In the data rows, the value 500 means zero.
Here are some points, one per row:
732/437/539/512/415/431/702/717/295/703/586/803/663/468/728/614/541/503/399/782/372/452/695/665/357/554/419/466/505/516/398/716/102/329/562/575/429/361/644/363/423/485
592/393/688/258/349/461/698/538/559/476/405/753/332/544/775/546/467/563/395/604/627/220/338/342/695/716/759/573/432/384/224/601/149/591/476/539/596/604/461/564/542/822
633/181/293/289/596/549/422/697/657/706/501/521/321/574/462/453/302/560/325/469/782/654/564/807/734/368/507/531/672/463/527/358/554/461/766/549/357/698/544/483/302/392
492/416/634/265/516/497/791/683/432/484/610/479/362/568/601/483/594/593/570/916/563/308/249/317/488/538/707/593/439/305/328/597/221/473/505/604/677/591/613/617/386/540
788/446/640/451/391/307/736/555/429/425/377/708/504/573/434/594/334/295/646/757/415/478/319/634/328/412/407/519/669/393/412/601/381/565/541/534/434/424/528/495/400/440
375/590/630/563/527/629/647/720/625/401/741/568/195/633/617/549/681/701/514/477/831/341/688/839/619/119/339/575/723/318/216/265/338/465/361/609/610/712/632/486/505/481
0/333/615/487/465/635/519/276/557/564/135/477/480/500/281/830/631/465/379/711/432/411/713/460/908/562/423/333/450/526/566/587/711/288/443/519/543/280/424/427/522/429
622/260/303/575/799/466/375/511/746/731/570/359/461/678/573/483/428/434/452/385/533/511/444/498/544/365/515/545/803/642/458/442/511/499/605/739/330/491/586/427/470/452
246/648/708/434/363/379/595/0/230/512/534/187/540/536/407/623/403/441/434/311/929/404/454/483/457/634/664/428/370/923/406/631/469/264/551/456/403/373/660/527/368/299
481/650/726/521/602/459/251/574/518/381/696/617/639/471/410/577/587/532/462/309/388/752/605/425/563/560/423/638/383/601/707/624/683/702/466/409/515/594/433/381/434/625
489/518/372/442/480/275/306/549/519/425/481/473/685/484/489/496/445/561/597/511/417/627/486/455/345/360/401/844/453/478/576/416/513/442/590/361/575/589/294/621/684/550
742/274/562/480/259/587/565/600/362/485/761/577/331/417/536/478/494/673/628/967/597/281/295/254/631/353/684/415/555/538/493/597/184/490/333/583/477/647/266/678/386/621
245/713/522/288/103/209/544/98/625/722/717/12/331/313/513/647/380/345/574/545/688/487/566/436/427/872/576/202/658/674/571/414/578/430/425/426/653/237/499/283/300/362
464/496/317/448/367/438/275/474/469/446/554/506/668/455/536/479/618/532/393/431/445/726/507/401/363/534/255/737/396/334/599/430/417/498/510/481/590/633/371/543/682/588
605/448/764/545/416/379/133/411/560/505/385/737/670/276/938/194/488/806/722/327/648/336/331/495/370/602/404/698/648/295/791/512/766/281/332/315/385/327/438/457/559/579
543/547/480/422/428/515/767/339/334/299/684/525/711/684/873/458/598/542/693/540/565/506/625/595/571/501/642/775/597/175/570/156/541/487/484/678/404/513/0/493/956/388
377/496/556/583/457/466/195/390/552/417/545/602/569/409/447/304/510/432/475/429/367/735/454/557/367/609/402/681/407/273/585/601/614/519/504/558/617/714/435/656/596/472
206/725/690/464/306/478/570/169/138/801/475/193/385/430/351/591/474/446/374/327/765/396/491/329/341/654/659/476/454/769/371/291/433/425/588/408/386/241/580/445/330/338
541/355/574/374/505/357/753/614/346/423/493/644/384/642/646/432/576/590/577/757/421/373/354/547/453/648/578/616/542/424/371/617/196/503/402/635/579/562/506/542/299/477
662/598/516/361/427/444/603/555/563/505/337/753/385/531/522/550/471/158/486/717/430/369/298/645/392/449/518/616/622/476/605/604/261/585/517/630/457/386/594/579/455/581
606/700/412/361/528/259/716/510/478/558/560/623/400/366/687/367/672/427/637/436/531/463/548/329/828/429/475/662/282/419/590/306/254/353/532/260/604/750/389/959/947/154
757/293/315/636/833/795/695/358/697/584/531/394/663/437/397/71/611/263/512/537/754/696/518/350/514/669/455/433/753/750/563/462/542/584/714/471/530/534/708/322/394/623
295/364/327/672/416/432/574/740/692/375/689/536/434/833/638/271/341/493/231/527/799/487/756/735/569/65/620/378/664/391/465/286/218/589/240/415/594/659/714/715/614/498
397/465/488/416/393/595/358/611/381/350/279/130/607/433/423/580/656/606/496/272/554/357/532/643/443/630/633/120/403/533/375/581/525/652/385/353/588/288/482/483/500/366
568/422/613/348/423/437/786/674/476/525/498/592/379/613/595/515/493/506/520/744/444/327/324/446/487/623/592/605/564/324/397/570/198/524/494/555/632/528/563/588/362/543
507/616/781/544/556/394/239/530/490/412/640/518/737/531/494/382/466/614/407/514/389/747/493/432/497/522/380/511/294/436/609/420/723/628/716/448/488/496/568/538/650/720
567/734/525/251/376/740/239/415/576/743/569/580/559/590/635/153/425/492/709/484/254/829/753/600/358/490/388/602/32/487/383/407/667/506/487/638/345/525/258/588/378/508
526/420/654/391/545/352/794/680/595/584/478/692/495/756/587/525/545/495/582/716/472/339/366/500/362/518/651/563/489/591/420/502/175/490/374/445/615/483/384/692/270/567
724/999/181/953/784/213/689/607/516/606/235/732/285/331/425/438/501/596/434/814/882/981/314/408/562/357/608/385/296/299/481/938/755/559/293/547/446/376/454/243/452/483
403/508/490/409/393/721/405/651/487/376/353/84/556/459/352/636/663/620/522/373/600/387/532/657/424/663/684/189/366/574/364/600/561/624/460/272/620/303/403/551/466/365
103/384/451/599/585/725/383/194/57/689/113/408/475/633/578/774/536/283/774/759/490/196/782/451/752/475/414/243/396/413/748/460/706/543/516/327/622/492/597/495/268/555
413/677/670/540/583/528/349/513/699/407/607/365/668/547/723/638/477/340/516/393/324/734/456/529/389/509/430/656/298/536/661/718/679/475/451/480/507/755/435/461/633/641
525/726/624/480/503/566/310/683/524/351/648/556/635/488/390/445/646/583/480/309/368/728/641/312/622/507/458/713/278/576/783/584/706/616/479/543/438/456/692/412/432/494
690/645/165/458/824/485/577/426/608/361/542/659/464/598/406/696/333/583/391/317/555/690/700/121/487/863/623/437/834/672/363/357/750/640/499/513/198/773/770/407/252/565
488/385/499/0/392/372/734/651/225/595/701/756/372/567/457/285/459/490/426/687/460/313/530/422/512/381/523/482/679/556/486/963/270/556/267/559/480/452/447/513/672/704
462/408/447/576/453/559/194/712/422/292/458/131/289/580/470/607/816/404/517/330/623/126/588/512/396/627/700/196/231/664/437/591/568/512/556/337/402/295/255/522/472/277
475/544/497/518/346/512/269/560/583/423/554/412/665/441/514/464/444/467/478/371/363/706/489/362/412/444/355/731/372/339/635/517/534/459/529/430/499/574/499/433/673/598
75/470/640/479/480/565/579/345/553/374/0/330/356/637/276/643/562/416/510/789/437/213/803/487/793/644/442/427/379/628/635/438/707/457/613/428/420/404/489/344/607/495
652/266/324/520/712/552/410/429/684/542/594/436/472/702/523/342/328/463/383/424/526/499/476/573/563/385/390/417/734/514/265/409/511/410/549/670/373/586/713/454/556/460
687/259/355/514/720/639/469/446/688/590/513/517/429/433/514/552/439/445/389/404/569/747/395/532/502/523/619/384/745/711/486/402/665/453/616/688/359/693/709/394/484/485
458/513/851/654/556/539/363/545/616/492/704/557/410/345/452/516/440/443/551/287/312/701/713/301/436/466/440/602/290/393/650/588/665/651/572/360/427/548/466/343/555/639
692/593/299/572/470/311/994/427/633/604/503/679/529/435/431/501/486/616/236/437/108/186/231/560/351/288/512/455/208/649/605/440/609/574/458/744/507/602/399/145/266/595
412/404/426/598/417/594/389/488/339/328/397/149/394/336/462/601/534/544/520/256/329/369/663/731/567/627/935/313/391/509/267/661/627/652/482/410/756/87/591/654/494/398
374/463/613/468/404/588/373/679/213/457/383/165/561/396/442/692/706/545/427/337/514/429/424/634/426/518/758/43/464/510/329/521/701/755/517/418/591/327/420/557/601/382
697/673/200/652/513/516/686/354/595/656/584/985/633/577/285/512/535/357/488/470/410/279/64/566/519/365/577/489/364/326/542/715/482/641/624/367/393/405/544/245/447/420
202/757/718/589/309/539/504/248/0/676/428/98/344/450/347/500/284/355/410/356/651/605/351/607/474/621/703/377/505/844/427/469/338/348/683/419/361/483/423/406/413/452
628/577/688/563/877/755/283/654/448/410/698/557/633/438/412/542/83/409/432/241/385/717/568/288/549/685/459/565/263/339/892/366/480/464/191/597/670/270/348/457/442/449
620/361/389/530/723/508/363/514/693/557/597/463/361/703/512/368/369/560/410/475/562/376/555/620/533/286/351/445/780/470/257/341/439/461/609/593/539/611/610/415/528/441
388/452/581/591/360/606/446/746/421/447/274/0/479/434/497/524/500/559/687/262/525/286/524/616/444/638/341/101/364/631/340/621/544/645/259/352/390/357/540/508/585/470
885/772/535/542/365/551/589/359/665/673/420/611/588/574/391/563/416/625/342/726/170/307/396/590/415/445/526/414/843/473/675/680/208/454/589/329/320/526/451/664/428/472
573/467/309/403/504/309/740/533/462/455/660/516/627/323/468/563/505/520/856/504/594/526/462/710/588/504/519/883/303/272/511/271/546/272/369/298/481/615/445/720/662/747
471/372/584/447/487/610/432/395/516/472/404/437/701/453/486/436/488/682/568/398/320/733/548/371/315/239/507/866/334/458/709/507/520/661/355/471/499/621/639/507/705/400
515/527/402/633/749/672/571/573/686/626/668/544/372/680/499/433/536/395/616/346/446/910/296/254/602/621/693/371/913/727/535/414/732/460/599/517/435/479/775/277/506/550
417/563/369/463/530/372/478/571/546/551/609/341/736/360/604/493/510/527/403/554/427/537/434/471/337/489/378/845/471/231/546/405/606/350/535/461/415/567/356/836/593/628
602/664/715/656/466/536/376/722/464/282/643/544/700/376/337/358/455/465/481/342/436/597/752/304/498/573/517/622/334/530/730/617/827/492/557/579/614/731/500/343/453/412
771/526/453/674/383/411/730/442/492/576/376/809/536/494/416/522/612/290/385/664/385/503/456/625/192/444/502/428/590/356/549/533/339/551/470/499/487/470/534/438/428/548
679/451/411/575/403/581/466/558/657/737/482/491/501/696/537/500/489/626/515/327/784/329/597/696/635/238/323/544/854/512/243/427/516/418/478/819/866/653/518/499/544/660
621/482/261/657/334/435/710/394/462/324/481/810/208/807/483/573/420/769/561/543/371/511/321/619/82/578/326/372/348/476/826/614/256/352/805/683/473/315/590/541/446/651
These points spread out most along one direction. Take the direction at right angles to it along which they spread out most. Go by this last direction. How many in every 100 of the points above lie lower along it than each point below? Answers are rounded to whole numbers. More than half of the points above lie lower than the first one.
615/343/377/568/740/675/448/444/652/560/544/537/364/540/455/434/446/452/465/344/456/776/368/452/505/594/666/405/845/732/461/452/647/331/578/566/387/716/651/280/418/464 33
576/346/410/432/797/601/366/481/713/586/568/591/382/606/552/408/460/567/359/481/647/437/559/731/434/314/445/421/711/536/308/311/449/402/550/622/523/587/659/463/571/486 45
898/545/545/563/357/238/523/406/433/429/451/699/474/481/322/569/757/285/474/637/371/461/407/468/482/261/493/405/607/425/494/379/191/273/407/651/427/378/604/478/330/706 74
492/519/584/701/509/539/193/479/573/435/514/588/614/297/757/604/476/604/562/400/462/784/549/397/508/523/294/723/360/513/663/569/472/876/700/537/554/522/401/472/436/302 12
451/504/310/483/893/586/499/604/716/485/388/509/575/283/457/317/385/516/631/344/673/418/631/514/488/209/453/295/835/552/436/387/199/429/761/789/527/686/455/563/438/639 45
546/512/390/461/646/161/695/441/296/505/656/492/335/305/494/358/617/670/606/542/397/463/413/555/632/618/255/784/496/335/501/279/404/496/288/323/609/735/363/771/833/399 38
0/460/376/659/336/699/285/469/403/494/355/586/617/297/356/715/363/406/579/999/426/223/532/581/850/677/465/339/443/841/443/264/622/503/374/340/497/253/580/280/633/344 69
569/361/447/429/588/646/546/326/435/174/572/580/531/269/666/460/501/352/287/373/360/672/465/328/503/244/173/864/417/452/355/503/818/441/603/248/650/345/276/674/565/528 19
0/350/533/685/384/518/590/432/604/465/186/484/547/447/276/629/457/534/527/731/416/478/812/351/844/609/322/275/565/496/430/634/693/284/419/497/346/345/369/469/355/426 50
546/454/594/519/399/409/264/491/536/591/481/639/634/479/435/523/555/484/570/396/457/594/543/374/281/495/329/776/365/501/501/436/672/628/496/617/466/588/432/751/746/571 19
342/498/543/348/387/592/384/603/377/307/347/105/555/459/448/519/680/581/542/241/498/364/392/599/583/596/514/86/372/492/356/529/559/703/443/408/512/275/533/565/399/298 55
